data =
[[127 127 128 130 130 130]
 [128 129 127 127 127 129]
 [108 106 124 122 110 148]
 [128 127 128 128 129 127]
 [128 126 127 137 124 123]
 [121 122 125 124 122 137]
 [132 130 128 121 128 130]
 [120 116 129 127 113 140]
 [129 127 128 128 128 128]
 [128 129 126 128 126 130]
 [135 133 131 134 128 123]
 [130 130 129 122 130 132]
 [128 126 129 129 130 127]
 [134 135 129 132 133 122]]
Give the 1st entry in reading order.
A: 127
Give the second-last entry, reading row by row.
A: 133
Give the largest entry in the first column.
A: 135
The first entry of the smallest entry's row -> 108
The fifth entry in reading order is 130
Give the top-right entry.
A: 130
The 2nd entry on the diagonal from the top-right corner is 127
The second entry, reading row by row: 127
The 4th entry, reading row by row: 130
Give the entry directly above the smallest entry.
A: 129
Give the entry directly above the largest entry.
A: 129
The third-last entry, reading row by row: 132
Give the entry directly below the largest entry.
A: 127
The 3rd smallest entry: 110
Give the bottom-left entry.
A: 134
The 5th entry from the end, reading row by row: 135
Give the largest entry.
A: 148
Give the bottom-right entry.
A: 122
Give the smallest entry.
A: 106
The 3rd entry on the diagonal from the top-right corner is 122
The third entry, reading row by row: 128

Read these off the matrix that follows. Counting starts at 1.
1) Read off the entry in the bottom-left corner.
2) Read off the bottom-right entry.
3) Read off the entry at row 1, column 3.
4) Read off the entry just left of the largest entry.
5) Read off the entry directly below the largest entry.
6) Read off the entry in the top-right corner.
7) Read off the entry in row 3 and column 3.
133  123  108  121  114  126  143  115  131  119
133  146  115  121  127  130  144  118  124  113
128  154  119  125  134  130  141  123  122  113
135  136  109  122  120  128  146  117  129  114
119  155  133  134  142  128  128  132  117  130
116  150  137  139  138  125  121  136  121  138
121  156  126  128  140  129  135  128  118  122
132  112  108  125  111  124  137  114  132  126
1) 132
2) 126
3) 108
4) 121
5) 112
6) 119
7) 119

arr =
128  126  121  138  129  132  121  125  135
129  127  111  123  129  131  133  123  128
130  131  124  130  133  126  133  139  132
130  128  131  131  127  121  124  124  118
130  126  139  129  132  119  120  135  128
129  130  135  119  122  129  127  123  132
126  126  129  101  131  132  135  130  120
130  125  118  136  142  122  133  129  132
130  125  124  124  122  139  127  122  128
132  126  135  112  121  129  115  129  130
The 2nd entry on the main diagonal: 127
Find the third smallest entry.
Answer: 112
The third entry on the diagonal from the top-right corner: 133
Find the entry directly below the largest entry.
Answer: 122
Find the bottom-left entry.
Answer: 132
Find the fourth entry, reading row by row.
Answer: 138
Find the smallest entry in the last column.
Answer: 118
The entry directly below the smallest entry is 136
The first entry of the largest entry's row -> 130
The second smallest entry is 111
Find the largest entry.
Answer: 142
The 1st entry on the diagonal from the top-right corner: 135
The bottom entry of the column that holds the largest entry is 121
The fifth entry in reading order is 129
Find the entry directly above the smallest entry.
Answer: 119
Find the last entry, reading row by row.
Answer: 130
The fourth-last entry, reading row by row is 129
Find the 1st entry in reading order.
Answer: 128
The 3rd entry, reading row by row -> 121
The smallest entry is 101
Find the smallest entry in the first column.
Answer: 126
Find the entry just right of the largest entry.
Answer: 122

Read these off the row that follows.
1) Find the last entry.
2) Find the second entry from the left.
3) Find the second entry from the right.
[104, 107, 113, 99]
1) 99
2) 107
3) 113

Read these off the matrix that follows.
1) The top entry of the column that holds the largest entry?
2) The fifth-last entry, reading row by row?
3) The entry just left of the largest entry?
4) The smallest entry?
5) The entry in the top-left corner?
6) The entry directly above 130?
7) The first entry in the row that holds the smallest entry?
8) The entry directly above 144?
[[120 151 111 147]
 [120 149 111 147]
 [125 139 132 115]
 [128 141 126 132]
 [127 114 130 121]
 [123 135 134 111]
 [124 120 133 113]
 [125 131 120 140]
 [126 122 132 117]
 [122 115 115 144]
 [113  99 103 153]
 [118 127 109 149]]
1) 147
2) 153
3) 103
4) 99
5) 120
6) 126
7) 113
8) 117

Questions about the grid below. Indices start at 1.
1) Find the entry at row 1, column 2.
2) Find the entry in row 1 and column 3.
3) Find the entry in row 3 and column 1.
4) Find the entry just left of 113.
5) Find the entry in the bottom-right corner.
6) Find the largest entry.
7) Find the top entry of the column that holds the smallest entry.
8) Find the entry just left of the smallest entry.
[[133 120 140 135 116 122 121 122 133 119 122 135]
 [131 120 118 131 105 135 120 137 101 120 119 130]
 [135 150 127 136 106 134 124 143 124 139 148 123]
 [128 133 123 126 133 140 130 123 115 146 133 138]
 [124 142 128 119 146 148 131 126 127 150 149 136]
 [128 120 140 126 117 130 111 119 153 123 126 131]
 [125 125 133 122 139 135 118 109 137 147 129 137]
 [129 123 121 132 135 114 142 130 114 119 115 124]
 [129 128 137 129 124 140 115 136 104 123 139 136]
 [125 128 133 125 135 133 112 124 113 138 135 130]
 [126 128 105 126 118 128 132 135 119 133 119 115]
 [125 117 130 117 129 157 134 123 140 122 130 152]
 [138 140 133 142 130 110 137 109 128 156 127 137]
 [131 131 144 130 134 136 123 124 120 132 140 143]]
1) 120
2) 140
3) 135
4) 124
5) 143
6) 157
7) 133
8) 137

Read these off the matrix that follows.
1) Which number is the minimum?
2) Which number is the maximum?
array([[129, 131, 122, 127, 129, 127, 122, 124, 131, 125, 135, 135, 123,
        123],
       [128, 129, 132, 125, 129, 128, 132, 131, 130, 130, 130, 124, 130,
        129],
       [127, 115, 131, 134, 126, 130, 132, 132, 118, 131, 111, 124, 139,
        133],
       [126, 126, 139, 132, 124, 129, 136, 131, 123, 132, 117, 118, 129,
        140],
       [127, 126, 134, 130, 126, 129, 133, 131, 125, 131, 121, 121, 131,
        135],
       [127, 106, 124, 134, 128, 131, 129, 133, 115, 130, 108, 130, 148,
        125],
       [125, 118, 142, 138, 121, 131, 139, 133, 115, 134, 103, 114, 135,
        146],
       [127, 110, 122, 134, 127, 131, 126, 130, 117, 128, 111, 133, 143,
        125],
       [126, 124, 126, 136, 124, 129, 123, 122, 122, 125, 118, 132, 125,
        133],
       [124, 140, 148, 137, 118, 128, 136, 125, 125, 131, 116, 113, 110,
        156]])
1) 103
2) 156

Read these off the grid that follows.
1) What is the entry in the top-left corner?
2) What is the smallest entry in the last row?
3) What is the entry just left of 108?
4) What is the second entry on the main diagonal?
5) What is the first entry in the row that holds the largest entry?
6) What is the entry directly above 139?
7) What is the entry directly above the centre entry?
8) What is the entry directly below 121?
[[148 142 145 137 151 105 126]
 [142 127 121 133 109 105 111]
 [145 144 117 139 108 111 154]]
1) 148
2) 108
3) 139
4) 127
5) 145
6) 133
7) 137
8) 117

Questions about the matrix below. Counting starts at 1.
1) Find the entry in row 1 and column 2.
2) Find the entry at row 3, column 2.
3) Find the entry at row 1, column 1.
4) Find the entry in the bottom-right corner.
5) Find the entry in the top-right corner.
6) Find the entry just right of the smallest entry.
7) Find the entry in row 3 and column 1.
8) Find the entry directly below 102.
[[107 110 111 120 119 123]
 [113 115 115 121 120 125]
 [131 126 137 124 122 125]
 [102 112 106 154 154 103]
 [121 121 126 126 124 125]
 [135 134 134 130 130 127]
 [130 123 140 127 124 123]
 [137 135 132 116 117 139]
 [149 147 129 108 114 148]
 [121 121 128 133 131 122]
 [129 130 130 132 131 125]
 [119 119 128 133 130 121]
 [132 129 131 123 123 131]
 [125 137 107 133 139 136]]
1) 110
2) 126
3) 107
4) 136
5) 123
6) 112
7) 131
8) 121
